data =
[[127 146 135 125 137 119 130 122 121 143 130 130 129 119]
 [137 126 140 133 131 134 134 138 134 129 124 132 141 139]
 [141 112 133 137 125 144 132 147 144 115 128 135 139 149]
 [125 142 127 128 135 126 130 121 125 139 135 130 124 120]
 [139 121 137 138 130 142 135 142 142 124 126 136 140 145]
 [134 145 150 132 141 122 139 129 125 150 120 134 144 128]
 [141 113 135 137 125 143 134 148 143 117 128 133 142 150]]
Indices start at 0.
The entry in row 1 and column 0: 137
Give the top-left entry.
127
The entry at row 1, column 1 -> 126
The entry in the top-right corner -> 119
Give the bottom-left entry.
141
The entry in row 2 and column 1 -> 112
Give the entry at row 0, column 1.
146
The entry just left of the smallest entry is 141
The entry in the bottom-right corner -> 150
Give the entry directly below the smallest entry.
142
Give the entry in row 0 and column 2.
135
The entry at row 2, column 2: 133
Give the entry at row 1, column 2.
140
The entry just right of 148 -> 143
